[[146 138 150 126 119 124 131 128 116 128 123 122 150 136 135]
 [123 147 118 140 119 120 128 106 118 127 146 138 123 137 127]
 [123 120 122  99 133 132 136 136 133 145 120 125 109 122 125]
 [123 128 111 140 119 117 113 110 114 130 127 138 126 112 128]
 [113 124 130 141 119 112 122 107 123 121 136 133 126 137 113]] Out: 126

[[126 111 138 151 114 126 106 138 124 123 143 149]
 [127 113 138 149 113 123 108 134 130 125 138 144]
 [137 142 128 103 138 134 131 130 118 135 119 123]
 [131 126 130 138 120 120 127 118 149 129 122 123]
 [128 130 129 140 128 126 138 123 146 130 129 124]
 [129 130 130 138 125 122 135 119 151 132 123 120]
 [143 140 120 113 144 142 143 131 119 120 129 127]
 [120 133 128 138 137 131 146 129 137 135 134 125]
 [128 131 134 129 121 118 125 119 146 138 117 119]] Out: 138

[[111 133 134 100 124 122 119 129 122 139 140 113 127]
 [129 144 139 123 127 130 130 137 130 130 127 124 133]
 [131 124 129 121 122 130 135 125 138 132 134 121 125]
 [123 128 126 126 126 127 127 130 125 133 140 131 132]
 [134 135 133 114 125 128 134 132 132 130 137 117 131]
 [133 121 116 131 130 129 126 125 127 122 115 129 128]
 [119 128 124 127 126 131 129 130 129 129 127 126 128]
 [131 128 132 131 126 127 127 130 129 129 131 127 127]
 [132 119 111 138 132 129 131 124 130 125 120 137 125]
 [122 131 139 127 127 126 132 127 129 127 124 130 127]
 [131 130 126 143 140 127 128 124 127 115 121 149 127]
 [133 129 138 134 128 126 129 128 126 123 124 133 128]] Out: 124

[[131 130 133 127 136 110 142]
 [141 114 126 125 134 128 142]
 [135 136 129 142 111 129 132]
 [124 135 144 140 119 130 119]
 [113 135 118 127 129 113 135]
 [126 127 124 105 133 121 125]
 [137 126 136 131 115 144 122]
 [138 132 120 113 133 125 141]] Out: 133

[[129 124 126 118 119 138 107 128 124 134 128 112 123]
 [130 129 123 135 127 133 108 128 127 115 130 128 128]
 [132 124 124 123 120 141 110 119 128 129 127 114 127]
 [133 124 114 137 131 148 116 112 132 124 128 126 128]
 [118 128 117 128 127 126 112 114 122 128 133 109 122]
 [117 130 112 131 133 132 128 106 122 127 127 124 126]
 [122 124 112 139 128 138 118 115 126 134 140 123 128]
 [129 127 114 124 137 144 106 120 121 128 126 128 129]] Out: 126

[[136 128 124 129 132 133 125 127 126 141 129 133 131]
 [129 128 129 128 128 129 128 127 127 129 128 129 127]
 [127 128 129 127 127 127 129 129 127 125 127 126 128]
 [137 127 123 130 132 134 124 128 126 143 129 134 131]
 [120 128 132 127 125 123 132 129 129 113 128 122 125]
 [115 129 136 125 122 121 134 129 129 105 127 118 123]
 [141 127 120 131 133 135 123 126 126 150 129 138 133]
 [122 128 131 126 126 124 131 129 129 118 127 123 126]
 [143 127 119 131 135 136 122 126 126 155 130 140 133]] Out: 130

[[127 123 124 145 107 129 129 125 131 138 133 126]
 [127 126 124 115 141 122 126 126 121 121 117 132]
 [126 115 123 117 139 135 129 127 123 122 121 121]
 [126 115 125 118 137 134 130 127 124 123 123 119]
 [128 134 129 144 107 121 125 126 130 137 132 131]
 [127 136 124 127 128 114 124 125 122 127 120 140]
 [129 146 136 135 118 106 121 126 128 132 128 132]] Out: 132
---
Q: [121 106 144 130 139]
A: 139
Q: [103 125 113 132 127 131 119]
A: 119
Q: [129 125 146 156]
A: 156
Q: [126 142 129 103 131]
A: 131
Q: [140 138 120 134 106 118]
A: 118
Q: [145 136 131 135 148 105]
A: 105
---
[[134, 123, 126, 114], [107, 131, 141, 147]] | 123
[[116, 129, 145, 125, 143], [128, 123, 128, 151, 119]] | 145
[[128, 113, 133, 128, 123, 135], [106, 136, 122, 115, 140, 122]] | 128
[[125, 118, 115, 133, 112, 149, 130], [136, 123, 119, 149, 103, 138, 127]] | 112
[[151, 125, 151, 112, 116, 126, 140], [131, 123, 131, 128, 138, 154, 137]] | 116
[[126, 123, 126, 152, 134, 148, 131], [120, 146, 129, 123, 123, 121, 134]] | 134
[[136, 122, 131, 135, 145, 112], [128, 127, 102, 158, 157, 118]] | 135
[[151, 114, 117, 146, 116, 132], [138, 153, 111, 130, 138, 123]] | 146
---
[[114 124 143 127]
 [101 136 134 119]] yields 119

[[120 104 150 141 115]
 [139 144 124 122 130]] yields 130

[[134 152 113 147 112 141 119]
 [149 102 144 125 120 140 135]] yields 135

[[126 116 123 148]
 [123 103 106 121]] yields 121

[[109 129 130 111 122]
 [135 140 131 123 157]] yields 157

[[127 139 122 121 132 120]
 [120 126 146 130 136 151]] yields 151

[[110 104 122 123 128 127]
 [139 147 124 131 132 124]] yields 124

[[100 120 157 126]
 [141 100 129 122]] yields 122
---
[[138 143 121 108 138 129]
 [116 139 108 148 125 106]]
139

[[122 108 117 145 148]
 [113 129 156 133 147]
 [124 137 150 124 108]]
129

[[119 132 117 120 106 131]
 [145 122 136 138 123 132]
 [141 130 130 120 145 127]]
122

[[125 144 113 157]
 [141 143 132 120]]
143

[[128 141 126 127]
 [128 127 128 128]
 [131 151 125 128]]
127

[[133 112 124 132 148]
 [138 105 138 132 142]
 [146 114 121 128 128]]
105
---
[134, 155, 119, 99] out 134
[153, 135, 108, 148] out 153
[109, 108, 153, 136] out 109
[144, 107, 110, 132] out 144
[135, 141, 156, 141] out 135
[109, 111, 107, 114] out 109
[123, 143, 150, 114] out 123
[104, 109, 131, 130] out 104
---
Input: 130	138	129	153	130	138	137
Output: 138
Input: 129	125	103	123
Output: 103
Input: 130	123	149	138
Output: 149
Input: 111	139	151	130	145	108
Output: 145
Input: 135	143	157	153	136	145
Output: 136
Input: 140	124	115	150	145	111
Output: 145
Input: 137	126	100	124	110	120	126
Output: 120
Input: 135	133	151	125
Output: 151
---
[[142 113 141 111 108]
 [108 114 130 125 155]
 [114 149 144 150 131]] Answer: 144

[[117 104 140 113 118 130]
 [118 105 126 114 137 140]
 [110 143 139 137 107 139]] Answer: 139

[[156 107 129 125 100]
 [107 128 133 120 142]
 [110 122 151 129 115]] Answer: 151

[[137 126 146 144 126 150 138]
 [122 127 119 118 124 112 123]
 [140 126 123 136 137 108 139]] Answer: 123

[[139 137 130 118 114]
 [112 101 123 101 126]
 [134 128 130 125 126]] Answer: 130

[[149 124 146 133 113 130]
 [122 136  98 118 123 125]
 [129 125 155 146 131 131]] Answer: 155

[[126 146 101 140 101 142 139]
 [153 149 110 150 118 152 148]
 [146 134 116 136 117 135 139]] Answer: 116

[[129 150 134 134 134]
 [129 153 134 132 133]
 [128 123 146 128 131]] Answer: 146

[[121 129 121 115 145 108 126]
 [125 124 136 114 102 121 123]
 [110 122 138 117 128 142 132]] Answer: 138

[[133 129 124 120 137 134]
 [108 122 123 127 125 133]
 [122 128 153 148 137 139]] Answer: 153
---
[[124 130 119 106 126]
 [129 127 127 127 127]
 [138 129 124 128 115]]
106

[[135 120 128 122 133 126]
 [140 132 111 157 128 133]
 [136 119 128 121 133 125]]
133

[[122 150 110 155]
 [130 136 128 106]
 [118 147 122 125]]
110

[[125 128 128 126]
 [119 138 135 104]
 [101 126 135 152]]
128

[[123 126 152 135]
 [117 154 113 114]
 [145 139 100 125]]
152

[[112 143 110 130 118 101 145]
 [130 123 121 109 142 120 103]
 [143 111 135 110 147 106 133]]
101

[[126 126 137 141 125 138]
 [125 115 118 107 139 113]
 [125 126 125 105 149 147]]
125

[[106  99 113 155]
 [109 120 141 115]
 [143 149 119 106]]
113

[[137 107 128 112 128 126 128]
 [128 107 118 112 123 127 135]
 [130 105 118 112 123 127 128]]
126

[[107 131 152 135]
 [117 154 140 130]
 [118 146 132 133]]
152
